Which row each row swaps with, under one turn or mirror
The rows were stretched afterwards, more along some directions than others.
zezif: +1.33; +0.25; +1.26; -1.10; -1.13; +0.98; +1.42; +1.60; -0.50; +0.87; +0.04; +3.38; -0.94; +1.30; -0.34; -1.73
Vut: +0.88; +0.16; +1.58; -0.25; -0.57; -0.20; +0.74; +0.75; -0.51; +1.45; +0.52; +3.00; -0.96; +0.36; -0.38; -1.18
Vurud: -0.05; -1.08; -1.60; -0.42; +1.64; -0.56; +0.30; -2.80; +0.82; +0.40; -0.17; +2.56; +2.66; +1.55; +3.67; +0.11
vubup: -0.44; -0.79; -1.10; -0.01; +1.18; +0.50; +0.00; -0.42; +1.59; -0.69; -0.33; +1.63; +1.49; +1.47; +2.12; -1.66
tul: +1.74; +0.33; -1.61; -1.04; +0.03; -0.43; -0.07; -0.81; -0.54; +2.34; +0.40; +2.11; +2.62; -0.12; +3.34; -0.26
Depig: +3.02; +0.83; +0.35; -0.84; +0.10; -0.72; +0.34; -0.89; -0.22; -0.08; +1.21; +0.52; +0.77; +1.70; +1.36; +0.71
Zukom: +2.97; +1.28; +0.49; -1.10; +0.66; -0.08; +1.27; -0.41; +1.61; -1.20; +2.06; +1.87; +0.68; +1.06; +0.93; +0.19
funa: +0.78; +1.89; +2.03; +0.60; +1.49; +1.66; -0.59; +0.47; +0.38; +0.12; +3.08; +1.23; -2.02; -3.24; +1.53; +0.61
korub: +0.73; +2.37; +2.13; +0.75; +1.76; +1.14; -0.93; -0.24; +0.27; +0.86; +3.46; +1.31; -1.61; -3.08; +1.39; +0.85
Zuris: +0.70; +0.11; +1.15; -0.46; -0.88; -0.01; +1.53; +1.01; -0.08; +1.00; +0.04; +3.00; -0.72; +0.66; -0.56; -1.48
diz: +1.19; +2.66; +2.10; +0.02; +1.71; +1.77; -0.38; +0.59; +0.60; +0.45; +3.07; +1.12; -1.42; -2.27; +0.88; +0.48
Kofo: +2.30; +1.14; +0.44; -0.31; +2.07; +0.51; -1.09; +0.12; +0.07; +0.31; +0.34; +1.33; -0.16; -0.84; +2.87; -1.34
nin: +1.13; +0.13; -1.07; -1.00; +1.03; -1.12; +0.19; -0.75; -0.31; +2.25; -0.07; +2.81; +2.59; +0.23; +3.09; -0.62
degu: +1.20; -0.26; +1.52; -0.61; -0.74; +0.14; +1.29; +0.91; -0.86; +1.26; +0.05; +3.69; -1.22; +1.28; -0.11; -1.42
bam: +2.39; +1.49; +1.56; -1.22; +1.07; -0.40; +0.54; +0.22; +1.41; -1.27; +1.24; +0.92; -0.40; +1.23; +0.43; +0.11
zalon: -0.44; -0.35; -1.40; -0.51; +1.42; -0.42; +0.24; -1.82; +1.36; +0.41; +0.50; +2.42; +1.98; +1.24; +2.05; -0.94
luni: -0.39; -0.97; -2.19; +0.23; +1.62; -0.01; -1.13; -2.34; +0.15; +0.65; -0.08; +1.03; +2.18; +1.12; +3.02; -1.19
dofir: +2.62; +1.16; +1.17; -1.11; +1.79; -0.57; -0.09; -0.09; +0.78; -0.53; +1.06; +1.06; +0.01; +1.73; +1.19; +0.07
zafat: +1.31; +0.34; -0.49; -0.25; +0.74; -0.52; +0.55; -1.19; -0.51; +2.64; +1.03; +2.74; +2.20; +0.09; +4.09; +0.38
suba: +1.84; +1.07; +1.16; -0.57; +2.80; -0.04; -1.39; -0.22; +0.48; -0.06; +0.76; +0.82; +0.04; -1.35; +3.28; -0.17
Naril: +1.91; +0.94; +0.01; -0.48; +1.96; -0.64; -1.51; -0.77; +0.89; -0.40; +1.45; +0.15; +1.17; +1.15; +2.11; -0.10
Fole: -0.21; -0.72; -2.13; -0.32; +1.15; -0.52; -0.02; -2.66; +0.26; +1.24; -0.18; +2.41; +2.52; +1.56; +3.06; -0.03
redeb: +2.11; +1.47; +0.65; -1.07; +2.62; +0.04; -0.42; -0.24; +0.74; -0.15; +0.74; +1.39; +0.86; -0.76; +3.15; -0.61
kup: +0.39; +2.69; +2.02; +0.74; +2.02; +1.59; -1.19; +0.31; +0.09; +0.89; +3.54; +1.02; -1.73; -2.54; +1.58; +0.23
sezu: +1.00; +2.50; +1.75; +0.00; +1.99; +2.32; -0.87; +0.79; +0.64; +0.30; +3.45; +1.74; -1.65; -2.31; +1.34; -0.53
zolut: +0.94; +2.36; +2.07; +0.76; +2.00; +1.63; -1.07; +0.06; +0.11; +0.67; +3.60; +1.59; -2.10; -2.79; +1.80; +0.48
pusap: +0.09; -0.77; -1.85; +0.51; +2.20; +0.58; -1.48; -2.02; +0.58; +0.22; +0.33; +2.17; +1.84; +1.02; +3.45; -1.92
duvug: +1.22; +0.32; +1.57; -0.81; -0.66; +0.09; +1.37; +0.93; -0.89; +1.42; +0.31; +3.36; -0.96; +1.41; -0.47; -1.49
Bipi: +3.14; +0.83; +0.69; -0.43; +0.32; -0.34; +0.55; -0.96; +0.01; +0.16; +1.85; +1.88; +1.08; +1.79; +2.40; +0.92
gugo: +1.34; -0.34; -1.68; -0.59; +0.22; -1.06; -0.51; -1.15; -0.55; +1.76; +0.28; +2.47; +2.60; +0.50; +3.15; -1.24
galo: +2.69; +0.89; +0.59; -0.90; +1.29; -0.89; -0.22; -0.13; +1.17; -0.98; +1.15; +1.21; +0.43; +1.37; +1.48; -0.28
pozuv: +3.13; +0.58; +1.06; -1.24; +1.37; -1.19; +1.37; -0.09; +1.14; -0.82; +0.92; +2.00; +0.77; +1.94; +1.21; +0.33
sutuv: +0.72; -1.20; -2.17; -0.81; +0.76; -0.91; +0.28; -3.30; +0.03; +0.84; -0.62; +2.34; +3.20; +2.37; +2.98; +0.19
nole: +0.84; +2.74; +2.35; +0.57; +1.91; +1.28; -0.45; +0.63; +0.98; +0.27; +3.63; +0.98; -1.79; -2.95; +1.01; +0.40
Paneg: +1.86; +0.86; +1.10; -0.49; +2.24; +0.19; -0.86; -0.70; -0.12; +0.09; +0.84; +0.64; +0.76; -0.57; +3.89; +0.51
lukun: -0.67; -0.80; -1.98; +0.64; +1.22; -0.35; -0.30; -1.68; +0.84; +0.34; -0.40; +1.45; +2.34; +0.56; +3.55; +0.05
Nakob: +1.27; -0.39; +1.42; -0.66; -1.21; +0.11; +1.52; +1.46; -0.47; +0.72; +0.00; +3.25; -1.27; +0.50; -0.53; -1.41
mer: +1.61; +1.48; +1.10; -0.59; +2.02; -0.17; -0.61; +0.29; -0.08; +0.84; +0.40; +0.61; +0.81; -0.85; +3.38; +0.71
reda: +0.79; +0.24; -0.69; -0.77; +0.52; -1.02; +0.32; -0.19; +0.08; +1.76; +0.11; +2.11; +2.65; +0.64; +3.45; -0.53
Moge: +0.66; +0.30; +0.50; -0.61; -0.85; +0.50; +0.90; +1.18; -0.22; +1.45; +0.14; +2.90; -0.24; +0.74; -0.50; -1.75
gen: +1.25; +0.23; +1.37; -0.60; -0.86; +0.02; +0.80; +0.67; -0.16; +0.95; +0.63; +3.23; -0.86; +0.11; -0.42; -1.63
lupog: +0.67; +2.38; +2.30; +0.57; +1.96; +1.43; -1.11; +0.03; +0.81; +0.44; +3.70; +1.29; -1.54; -3.22; +1.61; +0.30
runa: +1.31; -0.42; -1.04; -0.83; +0.01; -1.47; +0.49; -1.54; -0.52; +2.18; +0.10; +2.96; +2.53; +0.30; +3.38; +0.25
zona: +2.02; +0.69; +0.28; -1.19; +2.00; +0.68; -0.80; +0.07; -0.01; +0.38; -0.36; +0.82; +0.68; -0.50; +3.12; -0.68

Swapped with funa: Nakob
Swapped with nole: Zuris
Swapped with Paneg: gugo
Swapped with kup: duvug
Swapped with gen: lupog
Swapped with sezu: zezif
Swapped with tul: zona
Swapped with Moge: diz

